One vector is turned by the same rotation once a step. Each row is the vector after some number of steps, and that number follows the row.
The counts run from 0 to 1004.
[116 109 137 103 134 132 104 128 147 116 122 157 155 111 191 132 141 142
 156 101 170  66 152 160 107 120 101 155 132 113 155  89  77]  893
[ 91 140 150  84 132 129  78 128 136 159 105 137 103 122 118 100 116 108
 151 148 163 213 105 149 153 112 142 128 154 153 116 100 125]  923
[151 104 133 103 169 121 125 178 185 134 125 136 157 102 151 149 120 116
 123 109 145 136 109 154 143  94 169 138 142 159 124  63 103]  773
[106 153  81  76 129  99 136  93 167 129  92 157 105 101 119 150 100 125
 118  67 144  96 140 138  93 111 118 130 133 134 157  98 118]  43
[108 196 123 106 142 144 100 100 119  77  97 140  91 161 102 125 175 156
 162 132 130 130 149 157 158 121 124 123 114 154 146 127 144]  353
[141 131 145 112 139 162  97 120 137 103 126 118 172 103 130 128 168 136
 129 137 127 117 173 159 161 107 171 148 158 176 178 119 122]  704
[140 109 130 142 133 127 102 142 137  60 116 110 133 104 121 129 175 134
 156 142 182 139 100 142 184 133 128 108 106 157 125  83 109]  830
[149  70 135 106 106 138 109 133 142 115 112 124 154  81 178 103 135 116
 146 153 171 146 132 135 156 136 136 121 159 172 149  86 105]  298
[154 104 175 115 107 159  83 131 171  98 109 114 163 118 125 116 170 112
 136 128 158 165 129 132 149 121 158 110 136 160  84  88 121]  239
[124 100 174 123 126 132  90 161 156 101 118 128 136 117 165 132 151 112
 151 135 174 159  98 146 158 117 137 117 136 140  95  70 101]  98
[ 86 193 113 100 109 128  83  76 144 101 100 135  98 139  65 135 157 140
 150  87 134 137 151 146 139 118 119 123 123 132 137 128 138]  719
[119 114  84  84  97 133 115 101 141 137  81 134 111 101 121  94 106 106
 163 153 181 196 110 126 142 148 136 123 141 157 146 119 134]  598
[ 94 154 114  99 160 108  97 125 143 158 107 151  76 135 124 118  95 140
 162 110 166 166  90 168 135 105  99 120 110 135 112  95 111]  533
[159 110  77 123 145 124 116 161 180  84 130 115 170  79 114 134 139 131
 137 117 166 106 103 150 133 137 177 126 109 142 151 101 128]  730
[144 110 112  94 106 124 117 140 170 125  94 159 128 116 159 125 101 108
 164 108 195 150  98 123 100 156 100 104 114 116  84  84 109]  141
[100 169 104  96 124 117 116 110 150 102  94 160  94 148 127 139 120 152
 173  79 170 112 109 147 101 137  78 108  99 104 115  94 117]  143
[119 119 116  66 142 121 118 147 181 162  94 148 131 102 132 128  99  89
 114 141 138 166 129 143 138 112 184 137 174 158 157  88 119]  248
[ 84 192 131 104 156 134  92 155 129  88  96 137 118 160 117 135 154 134
 176 153 141 154 120 155 163 113 155 126 117 136 134 109 141]  146
[118 104 127  73 101 113 118 107 129 128  71 144 104 105 154 107 114 105
 154 135 164 197 125 116 154 133 113 122 160 168 140  90 125]  965
[137 158 151  69 139 170 115  78 128 162  97 160 109 148 142  99 121 147
 143 103 115 132 175 150 114  97 105 138 151 168 147 114 123]  884
[145 162 123 102 166 145 109  76 123 159 121 141  97 129  95 100 118 177
 140  95 136 131 131 181 138  82  97 131 116 171 143 124 126]  334
[108 139 154 108 132 124  95  84 113 162 117 134  92 132 124 114 140 153
 142 103 152 178 130 167 162  81  87 131 140 161 134  93 101]  375
[106 126 102  83 153  99 128 105 126 151  99 155  88 120 151 131 120 139
 134  95 140 115 147 166 140  99 106 144 141 150 196  93 101]  434
[119 170 152  80 134 148 107 133 176  85  97 160 152 147 144 156 152 111
 130 100 122  91 172 129  88 116 165 135 146 131 134 104 132]  428
[165 168 111 106 131 163 128  92 136  75 112 121 148 122  99 120 162 165
 146  93 118  91 180 157 133 114 125 128 124 178 164 138 131]  153
[100 152  94  89 118  92 132  86 124 115  76 158  70 139 139 143 119 137
 164 101 154 135 133 133 134 133  71 116 126 135 148  99 118]  759
[100 126  94  73 106 135  98 125 141 125  90 136 129 104 120 114 120 103
 166 165 171 181 124 122 136 152 178 130 158 138 160 119 134]  597
[120 141 163  98 122 160  83 122 167 152 118 162 124 151 154 116 118 132
 159  89 168 146 105 143  91 107 100 109 111 112  72  93 105]  467
[141 162 136  92 108 172  96 107 142  95  91 124 141 138  91  99 146 124
 161 155 135 172 152 134 144 137 173 119 135 170 126 138 158]  538
[119 125 123 104  94 117 122  58 110 119  94 143  86 116 121 111 139 140
 159  92 162 162 139 134 138 123  53 108 133 154 138 103 108]  967
[115 133  99  65 120 132 132  93 142 157  83 166 103 124 164 113  91 125
 154 113 146 133 155 132  91 130 101 126 153 144 159 105 110]  617
